In the rows, 128 means zero.
Named turns come first, each shown by rows before and after it. Which turns, in which order, take the first row of each pair that follows to the second? Write the first one first, as in the answered first pair.
turn reti:
[141 132 139  98 156 151 134 117 168 110 115 119 176 116 164 134 116 105] |-> [135 132 137 100 153 157 130 122 168 110 122 114 177 117 164 137 116 107]
[142 123 132 117 131 107 131 123 121 116 132 108 130 126 118 118 139 152] |-> [145 115 138 117 137 101 138 115 124 119 119 121 126 120 115 119 136 141]
[112 113 100 153 120 153 131 153 106 175 133 102 118 139 140 116 126 139] |-> [127 125 106 146 112 137 133 150  97 168 140  97 126 150 144 105 136 152]
turn Vomu:
[122 119 141 101 119  91 135 121 112 125 138 132 108 117  88 116 145 148] |-> [ 98 111 129 112 116 111 126 133 113 133 141 126  94 114  85 129 141 145]
[156 159 156 120 129  90 146 128 108 135 132 139 109 117 111  92 140 136] |-> [131 150 140 139 117 105 133 140  97 149 139 134  84 113  95 102 139 139]
[124 144 115 125 112 138  94 119 154 122 120 136 142 120 110 140 139 132] |-> [130 146 120 121 114 133  98 117 156 119 118 139 148 120 111 135 139 131]
turn Ser:
[140 127 137 150 152  93 149 103 114 124 101 162 118 130 113  86 144 118] |-> [124 131 121 165 126  97 132 118  90 126 128 138 102 142 106  84 156 145]
[124 146 111 118  93 133 128 125 108 107 160 114 153  75 120 126 132 136] |-> [138 146 120 107 109 134 137 116 126 103 145 123 169  70 129 126 126 120]
[173 143 110 104 125 139  88 114 158 103 162 100 151 138 166 116 158 150] |-> [190 124 131  96 154 125 118  89 181 114 117 148 143 116 156 117 141 110]
turn nanaz:
[143 129 172 121 151 121 133 118 161 128 120 175 153 152 151 144 121  92] |-> [111 135 150 133 134 162 101 145 161 116 154 130 163 161 165 161 124 109]
[157 123 127 119 137 118 159 116 140 129 101 134 145  94 130 132 137 110] |-> [129 124 105 133 126 157 137 137 147 124 124  99 151  98 143 151 137 117]
[166 126 163 112 135  85 160 107 126 109 112 167 136 126 117 111 126 109] |-> [102 106 128 132 140 174 127 135 163 116 123 131 140 108 135 165 105  83]
[101 141 117 133 109 145  97 134 125 125 152  96 129 140 123 149 124 152] |-> [144 145 146 116 116  86 128 107 108 125 126 139 121 143 109 114 135 152]
Then:
Between the rows of a pair lie two turns.
[ 82 100 105 176  99 181 125 137 118 163 116 129  90 118  99 153 108 105] |-> [114 141 103 161  71 146 110 147  82 130 162  86 118 157 114 116 142 170]	reti reti
[ 81 121 126 143 131 129 129 102 105 187 103 128 100 107  72 134 120 145] |-> [ 91 137 124 141 115 114 125 107  85 177 122 112 105 126  75 119 132 170]	reti nanaz
[125 146 147 139 130 152 121 153 135  94 135  86 152 119 110 122 141 152] |-> [146 139 168 127 151 136 144 133 153  95 106 116 159 109 112 117 132 127]	Vomu Ser
[120 120 134 126 141 140 131 118 140 138 111 145 122 115 119 132 112 105] |-> [106 125 120 141 117 146 112 132 115 140 132 123 107 126 111 131 125 132]	Ser reti
[117 109 130 131 132 163 105 143 143 132 133 121 146 120 147 135 124 116] |-> [139 129 137 120 125 137 105 139 129 121 147 113 158 137 153 110 140 142]	reti reti
[120 113 125 113 131 172 120  84 179 120  80 137 130 126 149 134  98 110] |-> [155 126 143 102 123 115 138  65 153 115  75 161 123 141 134 100 112 132]	Vomu Vomu
[152 133 150 103 176 106 157 109 118 138  98 134 133 136 129 119 133 123] |-> [126 116 137 126 168 120 154 117 109 158  93 143  99 126 106 133 125 115]	Vomu reti
[148 141 122 129 120  94 156 116 101 136 109 168  97 127 107  88 144 140] |-> [109 116 110 132 152 168 146 126 159 136  97 154 120 100 133 138 111  89]	nanaz Vomu
[108 127 117 141 121 144 100 129 120 145 127 116 125 123 122 139 128 125] |-> [127 123 133 133 129 118 120 110 117 148 108 144 120 118 114 125 126 114]	nanaz nanaz
[152 127 152 123 152 101 152 113 146 127 122 158 101 123 120 124 115 123] |-> [108 133 118 140 129 154 113 151 141 124 163 102 107 132 133 148 117 144]	reti nanaz
[153 104 124 123 135 126 112 124 123 132  98 151 133 116 127 149  84  89] |-> [147 116 118 120 131 147  98 138 131 114 121 116 160 125 150 155  90 105]	nanaz Ser
[109 151 102 129 121 151 124 154 137 113 146  82 137 120 149 149 127 138] |-> [142 143 132 111 155 130 155 127 166 115 106 127 149 104 150 142 114 103]	Vomu Ser
[138 125 133 119 185 125 146  96 118  86 123 124 162 145 171 126 108 100] |-> [119  99 127 146 178 122 150  91 101 118 103 157 104 129 134 131 100  83]	reti Ser
[134 148 142 108 148 128 127 126 157 103 138  96 175 135 158 119 132 140] |-> [140 123 158 119 159  98 156 101 147 134  94 157 132 115 122 112 123 111]	reti Ser
[112 127 117 135 120 140 107 144 113 125 151  89 134 130 125 151 135 138] |-> [135 125 138 117 150 136 127 125 149 116 123 108 160 118 141 152 124 109]	Vomu Ser
[141 132 139 116 153 125 149 121 148 122 111 137 158 111 142 121 118 117] |-> [144 147 132 116 134 119 137 130 129 111 136 112 164 128 147 110 132 146]	nanaz nanaz
[125 131 137 118 158 158 139 122 181  92 130 107 183 109 162 152 122 103] |-> [152 130 157 105 164 123 162 105 174  97 109 139 177 107 152 134 124 100]	Vomu reti
[112 157  94 126 112 147 155 158 128 138 170  97 130 124 142 141 123 147] |-> [126 134 115 121 144 136 186 133 151 152 125 147 117  96 131 144 105 101]	nanaz nanaz
[116 107 145 131 133 134 119 120 100 172 114 155 101 102 108 132 120 113] |-> [112 131 133 132 107 144  95 141  81 155 153 111 117 125 122 128 135 154]	nanaz reti
[ 81 112 105 147 119 176 111 149 132 149 134 120  97 108 113 157 110 116] |-> [102 125 118 120 141 186 115 143 169 120 133 109 150 108 147 158 108 105]	Ser Ser
[134 128 141 147 104 102 137 117  73 167 139 139  85 124  97 142 125 131] |-> [106 113 130 150 126 159 129 124 120 169 131 128 105 106 119 181 103  95]	nanaz Vomu
[158 146 146 111 111  79 150 118 114 116 102 151 121 154 114 107 121 127] |-> [116 136 118 142  87 105 131 139  93 134 121 134  85 153  95 122 121 139]	Ser Vomu
[139 131 161 131 176  91 162 127 152 135  81 153 167 111 144 116 125  98] |-> [ 92 135 118 174 110  95 124 164  77 156 133 113 103 135 107 114 150 160]	Ser Ser
[129 107 132 117 148 151 145 102 171 139 109 154 112 110 139 117 140  73] |-> [129 116 130 109 150 162 137 107 183 126 121 134 136 116 157 120 140  78]	reti Vomu
[108 113 131 122 139 164 135 124 156 134 117 134 128 120 134 140 105  97] |-> [124 132 135 107 138 160 130 124 159 115 130 116 157 135 155 130 111 113]	reti Vomu
[142 154 118 141 109  78 149  92 127 162 127 139 117 123 112  96 160 155] |-> [128 132 120 142 137 109 159  83 166 172 101 159 121  96 118 121 137 109]	Ser nanaz
[132 133 139 102 156 148 134 100 160 114 125 124 169 119 146 120 124 125] |-> [134 120 144 109 160 138 146  90 154 129 106 151 144 108 127 119 118 110]	nanaz Ser
[130 139 102 132 120 130 109 134 124 130 138 108 123 139 132 138 131 141] |-> [148 130 119 120 146 126 128 117 147 129 109 135 131 126 136 140 119 112]	Ser Ser
[142 117 136 114 135 112 140 137 114 151 114 140 119 127 124 132 132 129] |-> [129 114 127 113 142 141 132 145 134 146 120 125 135 123 138 149 124 120]	nanaz Vomu
